In the rows, 128 means zero.
The rows of Y fall into a few groups, which share some directions, and each row is roughly a mix of its group's hidden directions, except some rows that fit no group.
Y (107 x 11):
[[143 128 120 107 142 180 124 128  96 139 159]
 [102 105  90 116 116 113 151 134 171 126 138]
 [132 155 169 164 124 114 129  92 138 111 123]
 [109 155 129 140 103  96 132 147 130 160  90]
 [129 166 142 119 140  83 143 141 138 158 109]
 [121 162 140 153 114 106 135 131 170 108  99]
 [ 96 134  97 103 115  87 159 128 130 119 142]
 [130  92 152 156 150 125  83 129 145 114 126]
 [102 102 125 130 148 148  90 164 108 148 127]
 [105 108 120 103 145 113 113 145  88 162 145]
 [110 120 126 126 115  94 147 163 173 133 110]
 [143 133 161 156 134 178 127 112 119 101 128]
 [163 141 130 121 147 159 175 124 129 107 145]
 [109  98  99  94 113 107 115 119 106 160 131]
 [155 143 128  96 130 124 160  94 108 157 145]
 [147 129 120 117 153 148 123 170 104 101 160]
 [ 92 117 105 111 108  77 127 119 138 140 115]
 [124 122 126  88 165 140 109 108 112 113 164]
 [ 84 110 114 114 117  93 122 149 144 151 107]
 [149 146 145 147 116 135 156 163 157  97 111]
 [101  94 107 109 128 175 119 143 114 139 142]
 [ 99  92 117 141 124 166 112 137 114  92 125]
 [161 142 132 110 162 148 104 126  89 133 149]
 [133 157 136 136 110  77 143 111 164 119 126]
 [ 98 112  87 102 101 146 128 143 109 141 148]
 [130 143 134 108 134  64 141 126 127 155 135]
 [143 109 116 149  95 127 178 138 113 103 133]
 [114 139 113 104 115 164 150 105  87 130 148]
 [157 171 135 119 138 170 133 112 139 132 154]
 [141 162 123 116  98 121 146  90 126 164 140]
 [149 148 136 134 149 133 151 168 168 115 147]
 [131 145 147 172 124 122 152 102 163 104 124]
 [108  92 152 125 127 159  99 100 103 138 119]
 [114 149 167 155 141  99 108 104 132 125  99]
 [161 131 166 150 158 159 113 119 109 116 133]
 [ 95 104 117 111 138 126  96  94 146 159 128]
 [124 154 143 145 151 134 131 160 156  88 105]
 [127 117 115  99 162 109 114 173 138 151 116]
 [ 99 164 116 141  83 149 129 106 136 114 137]
 [141 116 126 128 164 178 106 115  98 125 132]
 [168 153 156 120 145 138 149 100 102 130 110]
 [126 185 121 128  96 101 148 140 126 133 129]
 [145 154 146 135 144  89 148 144 158 118  98]
 [169 111 160 148 149 164 109 119 122 121 120]
 [122 100 126 101 138 121 124 103 101 178 139]
 [ 99 153 120 139  95  89 125 152 122 149 108]
 [115 101 117 126 101 131 123  91 126 171 102]
 [135 134 138 138 164 169  97 166 139 128 129]
 [126  91 111 151 114 120 142 158 167 102 134]
 [100 149 144 152 135 105 105 140 173 116 112]
 [103 114  88 113  94 112 146 136 157 146 119]
 [118 168 138 139 115  82 140 127 161 121 113]
 [149 139 158 112 154 143 104 172 112 125 110]
 [ 83 125 116 157 105 105 129 140 104 119 156]
 [163 151 164 115 106 139 119 125  91 118 147]
 [135 126 154 131 144 128  84 137  84 105 143]
 [147 151 111 115  96 128 155 106 113 106 165]
 [167 105 141 108 132 128 130 119  87  92 128]
 [146 100 135 123 138  71 118 131 137 158 129]
 [163 150 170 144 153 117 112 103 115 119 115]
 [127  88 163 124  88 114 135 120 143 133 101]
 [127 117 153 122 152 102  98 135 121 141  78]
 [122 102 117 107 136 165 152 110  90 103 137]
 [ 96  82 107 120  98 133 143 140 150 136 113]
 [135 174 142 165 134 146 132 106 122 100 143]
 [114 119 102 133  89 154 162 154 148 110 135]
 [154 137 118 134 107 119 180 151 151 114 109]
 [146 130 162 135 169 146 107 102 102 115 142]
 [138 114 170 139 145 137 108 135 125 119  77]
 [ 96  86 115 142 113  98 114 154 113 117 113]
 [112 145 114 131 104 122 154 133 119  69 135]
 [103 133 129 132  82  86 136 132 136 127  96]
 [ 85 111 117 133  88 102 134 126 139 133  97]
 [158 121 133 121 151 107 154 141 160  85 126]
 [ 86 120 118 103 137 143 118 125  86 156 142]
 [121 142 132  93 145 141 115  89  87 145 142]
 [ 89  89 101 135 107 112 110 132 155 139 131]
 [111 138 119 109  87  79 123 134 111 141 111]
 [155 121 119 113 134 187 143 130 117 120 154]
 [119 173 108 151 117 146 150 152 138  98 141]
 [110 122 105 120  91  95 146 157 146 128  99]
 [156 137 147 167 107 110 153 149 126 113  98]
 [106 119 117 106 169  99 101 134 130 163 132]
 [148 126 167 154 127 142 118 112 166 158 143]
 [154 125 121 102 170 147 119 142 121 144 168]
 [109 150  82 115 119 111 121 129 142 171 119]
 [122 104 143 157 143 112 101 151 163 125  96]
 [141 142 154 144 158 178 112 123 111 111 140]
 [ 97  80 112 119 104 116 125 107 128 148 106]
 [155 120 146 117 145 147 119 123  82  96 152]
 [ 89 104 100 107 132  95 134 117 138 113 156]
 [143 115 139 148 136  85 123 143 166  96 118]
 [121 123 131 149 140 182 112 146 139  93 115]
 [135 137 112 125 147 177 126 126 110 122 174]
 [ 90 149 116 119 123 106 116 117 153 171 109]
 [102 132 115 145  79 127 153 147 145 108 107]
 [ 97 141  98  80 140 122 137 106 137 145 147]
 [ 99 120  93 115  82 109 137 133 130 153 115]
 [112 101  89 100  93 104 147 132 140 130 121]
 [157 102 146 139 136 133 137  99 155 149  88]
 [120 132  95 107 123 174 155 122 144 150 151]
 [121 118 105 130 127 133 138 159 190 123 131]
 [123 190 123 117 103 128 152 113 125 132 142]
 [124 145 111 126 111 178 138 148 102 135 161]
 [127 128 149 145 141  68 123 128 142 108 104]
 [ 94 105  98 125 103  83 143 130 144 122 128]
 [128 158 146 131 133  78 133 119 164 149 114]]
One row of each group comes first, with its name. Which group is each row after those in?
[139 157 115 121 116 176 151 136 100 104 139] : (118)
[145 127 149 122 146 154 121  94  78 126 142] : (90)
[120 141 104 141  93 112 167 145 163 112 130] : (108)

[154 135 136 114 155 173 109 144  95 122 144] : (108)
[176 124 145 134 111 136 155 119  95 117 103] : (90)
[142 133 139 136 149 103 110 177 134 160 107] : (118)
[139  91 125 131 144 184 122 139 107 124 114] : (118)
[101  90  95 104 104 124 119 130 108 147 107] : (108)
[154 169 141 144 127 121 127 124 176 107 137] : (118)
[ 95 113  96  93 127 125 108 154 109 154 132] : (108)
[157 148 165 160 127 127 133 121  87 122 112] : (90)
[ 99  75 116 134 127 148  98 137 106 125 133] : (118)
[123 136 143 121 163 170 123 101 150 101 147] : (118)
[105 155 141 129 119  79 102 135  99 133 113] : (90)
